The rows below fall into families. The same turns and mirrors carry the whole set onto itself and the rows of a family onto each other. For each named row, which other rows are in its family? Write them in the order they are listed.
These 32 rows form 4 families of 8 rows each.
dori: [-17.0   0.8  -1.4  21.1   7.0   5.1   6.7   6.3  15.5  -1.5   5.7  -3.1
  -8.5 -12.6   1.5  15.1   5.3  -5.8  -4.4   7.9  10.5 -12.7  15.5  33.8
   5.5  13.3   0.9   5.1  28.0 -22.0  -4.2  10.2  18.1  -1.2 -14.3   7.8]
zafak: [ 10.7 -11.9   7.0  -1.6   6.9   7.5  -1.7   2.5  12.7 -16.6   9.7 -10.7
  -3.4 -25.4  19.3  14.8 -14.0  14.6  -2.2  62.3  -1.4  11.5  16.4  -8.5
  -3.0  11.1 -11.1  11.3   4.8   5.4 -20.8  15.8  -5.5  12.6  11.5 -23.4]
zil: [-21.7  -6.7  14.4 -12.1   7.9  -5.0  -2.4  27.2  -9.4  -6.6   3.2 -29.1
  -3.0 -25.6  16.9   0.5   2.6  14.9  -8.1  18.9  18.5 -10.6  23.4 -12.8
  11.8  24.1  -1.0 -17.3  16.0 -21.0  -6.1   0.0   0.3   7.4   2.9 -15.3]
pif: [-13.9 -16.3   9.1 -16.1   3.1  -9.6  -9.7  24.2   2.4  -8.6   6.2 -20.5
  -3.7 -41.5   6.8   1.6  -4.0  10.9  -9.4  22.4  13.0  -5.7  14.9 -17.8
  12.5  16.9   1.8 -12.6  13.7 -29.9  -0.3 -14.0   2.8   8.1  10.7 -16.3]
mig: [ -5.3   1.8  -9.2 -16.5  15.7  -7.0  33.3  26.0  16.4 -18.8   4.5  -8.8
  10.7 -22.7  11.9 -10.5  16.6   0.9 -14.2  21.1   4.5   5.5  -0.1   5.8
   3.9  22.3  -6.1  -8.5  -3.6  -9.9 -17.9   1.7  15.5   4.8 -10.8 -21.9]
Fir: [ 17.0  -9.6   5.9   7.5  25.7 -10.5  -0.1   0.8  -6.7  -2.1   5.7  -9.1
  14.1 -16.2   7.0  12.6 -23.4 -14.7   4.9  25.8 -21.4   7.7  10.1   5.9
  -8.9  21.9  11.3   3.1   6.1 -29.5 -23.1  14.5  -5.1  11.5  15.1   3.4]
guv: [ 17.8   3.2   1.7   8.8  18.4  -3.2  -0.9  -4.8  -5.9   3.5   8.8 -12.0
  14.1 -20.9   9.2  14.2 -15.6 -13.4   1.4  16.8  -9.4  10.9   9.6   7.6
  11.5  17.5  -3.8  -0.9   5.2 -21.0 -43.2  16.3 -10.0  12.6  19.5  -0.2]
Pob: [  8.2 -11.3   6.2   1.4  11.2   6.5   2.7  -0.4  11.4 -18.8   8.3  -7.5
  -4.0 -19.7  19.6  23.5 -15.1  21.9   4.3  48.7   7.1  12.9  20.4  -4.3
  -1.7  13.2 -16.5  13.2   1.6   2.6 -18.5  21.1 -11.5  11.4  14.1 -24.1]
Konop: [  8.7 -27.6  27.2  -7.8   6.7  12.8   9.4   6.8  -1.1 -14.6  -0.9  -8.0
 -10.8 -26.9  -5.1   0.8   4.9  -4.3  16.3  18.8  15.7  -2.4  18.5  21.9
 -10.1   8.2   0.4   4.4  -2.6   2.0 -18.3  -5.0  12.6 -12.9 -24.9  -7.5]
losus: [ 11.3   9.2   4.7  -8.0  19.6  15.7 -11.2   7.7   8.7 -19.8  -3.5  -1.7
   0.2 -31.8 -23.4  17.7  -9.9  11.1 -21.6  -7.6 -11.0   7.6   1.8   0.7
 -11.1  23.4 -16.2  19.0   4.5  -9.1  -1.8  11.4  20.6  11.2  -9.1 -13.4]
mal: [  3.3 -24.5  16.1  -8.3   4.3  11.5  -5.3   3.5  -5.6   0.5   2.6   5.5
  -8.6 -25.5  -2.3   1.0  13.9   5.4   2.0  15.7  19.3   0.8  19.4  31.7
  -3.4  -8.0  -2.1   7.0   3.4   1.0 -29.0  -3.2   5.0  -9.5 -17.1  -7.5]
vuv: [ -0.8 -15.4  26.6   4.6  -2.6   0.5 -16.9 -10.9  17.5   4.5   1.3  -7.6
   4.2 -10.1  -0.4  22.7   2.8   4.6 -17.3   2.1 -11.0   6.5  10.2  -9.9
  -1.2  11.7  -0.7  10.4   1.5 -13.7   7.9   7.4 -21.9  24.0 -24.6  -8.0]
Buve: [  3.4 -21.2  20.7 -10.1  -5.5  14.6  -1.7   5.3  -3.3  -1.4  -6.7   0.9
  -9.6 -14.4  -2.2   9.0  20.6   5.8   6.7  12.9  13.0   0.1  14.8  22.1
  -9.0   5.7   3.7   7.7   3.1   3.7 -22.4   0.4  14.6 -18.6 -20.3  -9.8]
rapof: [ 13.7  -1.2  -1.5  13.2  18.2   1.0  -4.4   4.9  -4.6   4.8  12.2 -11.7
  16.0 -11.7   8.4  15.6 -22.2  -7.4   6.1  24.7  -8.3   7.4  -4.2  -0.2
   4.6  25.1   4.9  -1.2   1.7 -26.2 -32.5  12.3 -16.8  11.5  15.0  -2.9]
vufol: [ -5.3   2.9   2.5  19.0   1.1  10.1   5.8  -0.2  19.6  -3.8   8.9  -2.0
  -5.1 -19.7  -6.5  13.6   4.4 -13.9 -10.0  10.3   9.1 -13.9  14.6  34.3
  -1.5  17.3   2.7   0.7  30.9 -26.6  -2.6   7.7  16.8  -0.8 -18.1   2.5]
fipub: [-14.3  -4.0  13.9 -23.0   3.0  -6.5   0.4  24.5  -2.9   1.9  10.4 -29.1
   5.0 -34.9  15.6   7.5  -0.5  17.3 -11.7  16.2  15.1  -8.5  21.2 -13.8
  -1.3  19.4  13.3 -18.8  22.6 -22.5  -4.5   4.5   5.3  14.3  -0.1 -17.0]
gari: [ -3.3 -20.6  30.5  -2.7   7.9 -10.1 -12.4  -5.8  30.0  -0.5  -0.5  -8.8
  -2.8 -21.7  -7.5  17.0  -3.8   1.4 -18.2   9.7 -11.4  -6.7  18.9  -8.6
 -11.6  11.1   4.6   7.3  -4.3 -23.2   4.1   0.8 -15.8  19.9 -27.0  -5.7]
dur: [ -4.9   6.9  -6.4 -13.2  13.9  -6.6  28.4  21.5  12.5 -12.5   9.3  -9.2
  15.5 -14.5  14.3 -11.1  13.4   9.3 -20.3  24.2   8.2   4.3  -6.4  -0.8
   0.5  29.7   0.4  -5.7  -7.7  -6.5 -17.0   1.5  12.0  -1.6  -8.1 -17.5]
Rivif: [-14.8  -6.7  -5.9   9.4   4.6   4.5   8.3   0.0  10.7  -4.6   9.3  -1.9
  -5.1 -33.3   3.1  14.6   2.9 -13.8  -6.9  15.8  -2.1  -5.3  14.6  35.0
   5.1  19.8  -3.6   2.0  23.3 -26.1   5.9   6.4  19.9  -8.7  -1.6  12.4]
fegut: [ 12.7  -0.6  -3.5  12.0  24.4  -4.4  -1.1   9.6  -5.0  -2.3  12.1  -9.4
  18.3 -18.5   9.3  14.8 -23.6 -10.7   5.3  23.4 -11.7   6.3   4.2   3.7
   5.6  22.4   0.5  -3.2   8.1 -32.1 -34.7   5.5 -15.0  12.9  14.0 -17.2]
diz: [ -3.2 -17.3  23.7  -2.1   2.6 -11.1 -13.0 -10.3  17.9   8.1   2.7  -6.3
   8.9 -23.0  -4.3  15.6   1.9   6.0 -31.6  -0.6 -13.2   3.3  16.5  -4.5
   8.5   2.2  -8.1   5.9   2.3 -15.1  -0.5  12.3 -20.8  21.6 -21.9 -11.1]
Tuno: [ -7.8   4.0  -0.6  15.7   7.6   6.4   8.4   0.3   8.4   3.2  14.5 -12.0
   1.9 -21.7   9.0  24.5   1.6  -9.0  -1.8  18.3   6.5  -6.2  14.9  34.3
   1.4  10.3   6.6   7.3  31.0 -18.9  -4.4  14.0  27.2  -1.5 -21.7   3.6]
gime: [  4.6   4.6   6.8  -9.6  20.1 -17.1  25.7  16.6  15.5 -25.9   2.6 -15.4
  23.4 -25.7   9.4 -12.5   6.0   5.1 -13.1  25.2   1.4   3.8  -5.6   1.3
  -4.1  35.2  -1.3   3.8  -0.4  -4.6 -13.0  -1.6  17.8   8.8  -8.3 -20.8]
rik: [ 17.9   0.1  -4.3  -0.7  19.2   9.6 -10.1  10.2   8.2 -11.8  -5.0   2.0
  -6.1 -15.5 -18.9  17.9 -14.2  20.6 -17.2  -9.4  -2.7   8.0   1.4   2.5
 -10.4  16.6  -8.9  13.9   1.8  -6.8  -1.1  27.6  12.5  24.1 -14.3 -13.3]
Gupi: [ 16.3   5.9   1.0  -5.7  20.3  12.9 -14.0  16.3   9.1 -13.2   4.9 -10.1
  -1.0 -24.9 -14.5  21.9 -15.0  10.0 -20.1  -6.3  -0.4   8.0   1.4  -1.6
  -7.5  15.1   2.9  13.1   0.5   2.2  -2.7  24.7  17.4  24.5 -25.0 -20.7]
Gobo: [-14.3 -10.9  16.6 -12.1  -1.8  -2.3  -4.0  24.4  -8.6  -7.2   8.4 -30.0
  -2.4 -29.9  15.5  -7.8  -0.3   4.7 -14.6  20.4  12.7 -12.0  23.6  -8.8
   9.1  26.3   4.3 -20.9  22.6 -15.6  -4.0  -4.9   4.2   3.9   1.3 -16.1]
patu: [  9.6 -10.3  10.1   2.2  12.5  18.0   4.6  -1.9  12.8 -26.0  13.3   0.3
  -7.1 -26.8  10.4  19.4 -18.0   8.1   4.5  44.4   3.0  20.8  23.0  -8.8
  -0.6   2.1 -15.3  18.3   3.0  -0.5 -10.8   0.3  -5.0   9.1  15.2 -19.2]
poka: [  7.4 -14.3   7.8  -3.3   4.0  12.7   3.7   4.0  19.8 -18.1  20.8 -10.8
  -2.7 -22.2  18.2  27.9 -20.9   9.6   3.8  45.9   9.8  12.7  22.6  -0.2
  -8.2   3.6   1.2   9.9   4.8   4.8 -22.3  23.1  -8.5  11.5  10.0 -22.1]
sar: [  0.8 -25.8  18.3 -15.0  -4.2  13.0  -5.0   7.2   3.5  -4.0  -8.8  -3.3
 -15.3 -22.9  -2.3   9.2  17.3   4.6   9.6   8.5   3.6  -0.5  17.8  26.5
 -13.4   2.4  -6.1   8.6   4.9   1.8 -25.3  -2.2  16.2  -7.2 -21.8  -8.9]
fibep: [ -1.2 -17.2  23.1   2.9   3.7  -1.0 -16.4 -11.4  16.2   1.7   5.9  -8.1
   3.2 -15.8   5.7  20.9  -6.1   4.6 -17.1   0.5 -20.4   7.1  19.4  -3.9
  -7.6  10.7  -8.4  10.5   5.9 -15.2   4.6   0.2 -24.1  28.6 -23.2 -12.7]
lutot: [ -0.5  10.1  -2.7 -15.7  17.3  -8.1  20.0  14.2  14.9 -18.7  12.6 -14.3
  15.4 -20.6  14.2 -15.4  15.1   8.9 -26.5  14.8  16.4   9.6  -0.6   1.6
   3.3  19.9 -11.3  -1.3  -5.5  -7.4 -24.9  -4.1  10.9  13.5  -9.1 -14.8]
gepa: [ 26.6   2.8  -2.0  -4.7  19.2  17.2  -9.6   8.1   6.9 -11.3  -2.3   1.0
  -4.8 -21.7 -22.6  15.5 -12.7  11.2 -19.7   5.1  -7.1  11.4  -0.5  -2.4
 -15.8  12.8  -8.2  11.3   1.9 -12.0  -1.9  27.4  11.8  26.3 -17.5 -13.7]

Which other rows belong to the same family as lutot? guv, mal, fipub, diz, Tuno, Gupi, poka
Which other rows belong to the same family as Gobo? zafak, mig, vufol, fegut, sar, fibep, gepa

